In the data rows, 128 means zero.
Each pair is two rows. How far apart are they, by a hidden measure? 0 means very close, and 30 very far. Two or three weighted sums of its numbers give each row a place; it is the straight-line distance between the places.
[ 54 162 164 177 144 193 237 173  52  92]
[192  54  83  95 162  82 113  82 149  92]: 13
[120 172 164 177 114 106 113 150 149  92]
[146 116  83  95 144 141 113 100 149 173]: 13
[101 161  83 177 132 194 113 146  52 173]
[ 79 183 164 177  84 135 237 182 149  92]: 14
[ 87 143  83 177 126 184 237 167  52 173]
[155  66  83  95 145 149 113  91 149 173]: 13
[109 150 164 177 123 108 113 149 149  92]
[113 132 164 177 112 117 113 148 149  92]: 6
[ 76 217 164 177  75 134 237 195  52  92]
[146 102  83  95 165 150 113 106 149 173]: 10
[ 28 159 164 177 122 232 237 208  52  92]
[157  57  83  95 184 112 113  72 149 173]: 11
[133 111 164  95  98  88 113 140 149  92]
[ 97 157 164 177  57 124 113 154 149  92]: 13
[ 91 171 164 177 100 135 113 186  52  92]
[116 113 164  95 113 116 113 127 149  92]: 7
[137 143 164  95 127  93 113 137 149  92]
[129 135 164  95 132 100 113 133 149  92]: 4
[ 88 148  83 177 118 189 113 155  52  92]
[145 172 164  95 148  73 113 121 149  92]: 18
[103 162 164 177  81 130 113 171 149  92]
[196  20  83  95 176 123 113  55 149 173]: 20
[112 128  83  95 132 173 113 122 149 173]
[ 96 163 164 177 124 124 113 171 149  92]: 12
[132 129 164  95  93  85 113 138 149 173]
[ 49 176 164 177  96 156 237 217  52  92]: 16
[166  68  83  95 218 121 113  66 149 173]
[ 66 137 164 177 130 192 237 176  52 173]: 8
[108 165 164  95 117  91 113 153 149  92]
[156 129 164  95 166  82 113 113 149 173]: 6
[166  93  83  95 190 133 113  81 149 173]
[184  81 164  95  81  68 113  86 149  92]: 21
[150 142 164  95 112  80 113 119 149  92]
[ 79 163 164 177  57 147 237 188 149  92]: 17
[ 87 173 164 177 136 106 113 172 149 173]
[143 153 164  95 118  72 113 109 149  92]: 16
[105 142  83 177 126 165 113 152  52 173]
[102 163 164  95  68 124 113 153 149  92]: 5
[151  89  83  95 141 143 113  89 149 173]
[174 113 164  95  74  57 113  89 149  92]: 13
[ 94 181 164 177  95 132 113 172 149  92]
[107 119  83 177 125 184 237 132  52 173]: 20
[134 147 164  95  84 103 113 141 149  92]
[102 135  83 177 140 178 113 155  52 173]: 6
[149 125 164  95 123  81 113 105 149 173]
[175  58  83  95 191 122 113  82 149 173]: 14
[140  94  83  95 140 155 113 116 149 173]
[149 127 164  95 132  95 113 112 149  92]: 13
[140  93  83  95 160 141 113 102 149 173]
[138 145 164  95  60 108 113 132 149  92]: 11
[201  52  83  95 116  94 113  37 149 173]
[ 54 210 164 177  65 175 113 194  52  92]: 11
[ 92 181 164  95 146 147 113 147 149 173]
[166  84  83  95 140 129 113  72 149 173]: 16
[149 100 164  95  95  83 113 116 149  92]
[118 152  83 177  78 162 113 134 149 173]: 20
[131 157 164 177  86  98 113 149 149  92]
[128 174 164  95 120 102 113 142 149  92]: 19
[ 57 133  83 177 145 213 237 186  52  92]
[165  62  83  95 165 111 113  74 149 173]: 18
[181  77  83  95 155  64 113  82 149  92]
[198  69  83  95 168 113 113  62 149  92]: 6
[ 82 145  83 177 105 191 237 157  52 173]
[ 92 144 164 177 126 101 113 166 149  92]: 14
[ 55 184 164 177 101 139 237 220  52  92]
[101 126  83 177 159 168 237 144  52  92]: 8
[132 125  83  95 153 152 113 114 149 173]
[ 55 227 164 177  85 152 237 214  52  92]: 8
[ 47 195 164 177  53 167 237 218  52  92]
[173 120 164  95 151  80 113  91 149  92]: 10
[177  47  83  95 205 113 113  81 149 173]
[ 99 172 164 177  88 145 113 175  52  92]: 15
[153 117 164  95 135  74 113 111 149  92]
[ 93 178 164  95 110 126 113 163 149  92]: 10
[167 107  83  95 196  92 113  83 149 173]
[154 116 164  95 130  73 113 109 149  92]: 12
[156  98  83  95 209 147 113  87 149 173]
[128  80  83 177 152 167 113 121 149 173]: 22
[ 96 191 164 177  69 129 113 167 149  92]
[125 180 164  95 122 111 113 149 149  92]: 16
[ 80 164 164 177  81 137 237 190  52  92]
[ 89 194 164 177  63 132 113 179 149  92]: 20
[183 108 164  95 113  74 113  99 149  92]
[191  44  83  95 170 115 113  53 149 173]: 8
[137  97 164  95 117 101 113 109 149 173]
[ 49 153  83 177 105 208 237 182  52 173]: 20
[115 161 164  95  81 101 113 144 149  92]
[175  94 164  95 139  72 113 108 149  92]: 7
[135 113  83  95 187 165 113 100 149 173]
[131 103  83  95 144 154 113 112 149 173]: 7
[104 136 164 177  89 117 113 141 149 173]
[137 112 164  95  77 116 113 131 149  92]: 11
[128 129  83  95 129 163 113 118 149 173]
[ 61 178 164 177  76 206 237 198  52 173]: 5
[186 103 164  95 136  80 113  73 149  92]
[141  99  83  95 208 139 113  97 149 173]: 17
[124 110  83  95 121 172 113 128 149  92]
[ 94 142  83 177 160 184 113 155  52 173]: 9
[125 132 164 177 102 101 113 145 149 173]
[176 108 164  95 163  49 113  95 149 173]: 18
[184  70 164  95 134  54 113  63 149 173]
[123 177 164  95  83  97 113 141 149  92]: 20
[144 172 164  95 101  87 113 128 149  92]
[123 145 164  95  84 133 113 154 149 173]: 15
[148 176  83  95 151 131 113 101 149 173]
[104 123 164 177 151 126 113 155 149  92]: 23
[ 36 224 164 177  46 179 237 241  52  92]
[105 174  83 177 134 157 237 126  52 173]: 15
[166 141  83  95 124  86 113 106 149  92]
[ 61 163  83 177  75 206 237 182  52 173]: 9
[173 106  83  95 150 121 113 106 149  92]
[ 94 169 164 177 128 129 113 161 149  92]: 14
[107 151 164  95  84 110 113 151 149  92]
[169 145 164  95 110  78 113 108 149  92]: 6
[138  84  83  95 170 165 113 120 149  92]
[167  43  83  95 165 141 113  83 149 173]: 12
[134  57  83  95 157 154 113 113 149 173]
[ 75 222 164 177  64 143 237 188  52  92]: 21
[ 75 179 164 177  85 111 113 187  52  92]
[123 123  83 177 130 151 113 118 149 173]: 17
[112 135  83  95 119 160 113 135 149  92]
[113 141 164 177 109 123 113 156 149  92]: 20
[127 131  83 177 114 165 237 134 149  92]
[177  61  83  95 165 126 113  70 149 173]: 20
[117 142 164  95 167 118 113 149 149  92]
[ 37 193 164 177  34 149 237 223  52  92]: 8
[186  23  83  95 172 137 113  75 149 173]
[103 189 164 177  87 113 113 166 149  92]: 23
[113  86  83  95 164 151 113 124 149 173]
[158  88  83  95 165 141 113  79 149 173]: 6
[217  41  83  95 203  89 113  36 149 173]
[ 79 174  83 177 124 167 113 160  52 173]: 7
[ 80 141 164 177 127 188 113 154  52 173]
[178  88  83  95 220 108 113  69 149 173]: 23
[181  85 164  95 140  66 113  93 149  92]
[190  98 164  95 134  78 113  96 149  92]: 6
[ 98 179 164 177  72 117 113 166 149  92]
[105 129 164 177 177 165 113 136  52 173]: 16
[133 173 164  95 125 103 113 135 149  92]
[103 125  83 177 133 162 113 137  52 173]: 19
[ 95 162 164 177  78 150 113 185 149  92]
[122 131  83  95 193 172 113 126 149 173]: 25
[132  78  83  95 136 157 113 133 149  92]
[184 113 164  95 133  71 113  82 149  92]: 20
[ 88 144  83 177 171 186 113 148  52  92]
[172 101 164  95 103  72 113  92 149  92]: 13
[ 89 182 164 177  46 127 113 187 149  92]
[127  95  83 177 167 177 113 123 149 173]: 9
[139  68  83  95 157 132 113  95 149 173]
[148  71  83  95 185 154 113  91 149 173]: 6
[125 117 164  95 108 100 113 132 149  92]
[145 111  83  95 171 147 113 106 149  92]: 15
[ 98 103  83 177 155 175 113 142  52 173]
[158 147 164  95 138  80 113 114 149  92]: 18
[127 149 164  95 117 115 113 141 149  92]
[141  93 164  95 142 142 113  97 149 173]: 12
[172 101 164  95 134  84 113 111 149  92]
[139 118 164  95 108  64 113 113 149  92]: 12
[ 72 158  83 177 116 188 113 176  52 173]
[255  37 164  95 190   6 113  17 149 173]: 16
[149 116 164  95  95  89 113 117 149 173]
[126 119 164  95 133 122 113 107 149 173]: 8
[168  82  83  95 206 135 113  75 149 173]
[ 44 215 164 177  26 164 237 236  52  92]: 8
[123 118 164  95  86 116 113 147 149  92]
[ 89 119  83 177 147 198 113 158  52 173]: 4
[ 99 169 164 177 115  94 113 145 149  92]
[134 134 164  95 119 104 113 135 149  92]: 10
[156 101  83  95 188 139 113  80 149 173]
[192  46  83  95 189  99 113  48 149 173]: 12
[107 124 164 177  91 116 113 144 149  92]
[119  93 164 177  88 131 113 134 149  92]: 8
[164 102 164  95 123  82 113 113 149  92]
[166 141 164  95 144  76 113  91 149 173]: 13
[ 88 130  83 177 164 168 113 138  52 173]
[ 94 217 164 177  76 134 113 178 149  92]: 28
[169  99 164  95 119  75 113  91 149  92]
[140 177 164  95 133  94 113 128 149  92]: 19
[115 153 164 177 112 124 113 143 149  92]
[118 137 164  95  61 116 113 141 149 173]: 5
[100 105  83 177 113 183 113 142  52  92]
[160  97  83  95 180 151 113  85 149 173]: 19
[185 108 164  95 171  57 113  87 149  92]
[103 134  83 177 101 183 113 138  52  92]: 12
[154 109  83  95 171 132 113 106 149  92]
[123 142  83 177  75 147 113 125 149  92]: 19
[118 162 164  95  94 101 113 139 149  92]
[109 114  83 177 121 165 113 138  52 173]: 16
[ 93 114  83 177 153 183 237 154  52  92]
[142 130 164  95  95  98 113 128 149  92]: 20
[ 97 146 164 177 122 131 113 184  52  92]
[ 82 169  83 177 142 161 237 159  52 173]: 24
[246  27  83  95 188  64 113  24 149  92]
[106 201 164 177  81 130 113 165 149  92]: 26
[145 141  83  95 198 154 113  98 149 173]
[134  96 164  95 137 118 113 110 149 173]: 24
[ 83 174 164 177 102 112 113 167 149  92]
[206  97 164  95 174  43 113  64 149  92]: 11
[179  56  83  95 173 113 113  67 149 173]
[142  65  83  95 191 151 113  92 149 173]: 5
[147  73  83  95 161 167 113 103 149 173]
[108 171 164  95  91 118 113 150 149  92]: 14
[ 57 112  83 177 109 210 237 175  52 173]
[ 89 137  83 177 147 182 113 160  52 173]: 11
[129 124 164  95  99  91 113 134 149  92]
[126 179 164  95 112  97 113 125 149  92]: 14
[105 157 164 177 137 114 113 166 149  92]
[153  78  83  95 129 125 113  74 149 173]: 17
[146 127 164  95 140  86 113 116 149  92]
[103 131  83 177 159 145 113 130 149 173]: 8
[121 135  83  95 124 170 113 117 149 173]
[126 160 164  95  88  88 113 141 149  92]: 8
[ 75 192 164 177 117 152 113 174 149  92]
[ 68 158 164 177 129 221 237 192  52  92]: 16
[ 86 158 164 177 142 192 237 160  52  92]
[142  62  83  95 200 135 113 109 149 173]: 8
[ 90 134  83 177 141 192 237 163  52  92]
[107 112  83 177  90 179 113 139  52 173]: 28
[209 100  83  95 125  47 113  60 149 173]
[ 96 174 164  95 125 152 113 142 149 173]: 8
[150 107 164  95 137 104 113 110 149  92]
[133  77  83  95 128 161 113 119 149 173]: 12
[110  92  83  95 176 155 113 132 149 173]
[185  67  83  95 188 107 113  72 149 173]: 7
[144 102 164  95 128  95 113 126 149  92]
[161 108 164  95 132  91 113 116 149  92]: 3
[167 106 164  95 120  56 113  92 149  92]
[142 123 164  95 118  93 113 118 149  92]: 6
[142 159 164  95 132  82 113 126 149  92]
[168  99  83  95 141 102 113  70 149 173]: 8
[101 109  83 177  66 170 113 144 149 173]
[183  91 164  95 120  71 113 104 149 173]: 10
[200 105 164  95 124  56 113  79 149  92]
[145 124 164  95  87 132 113  97 149 173]: 6
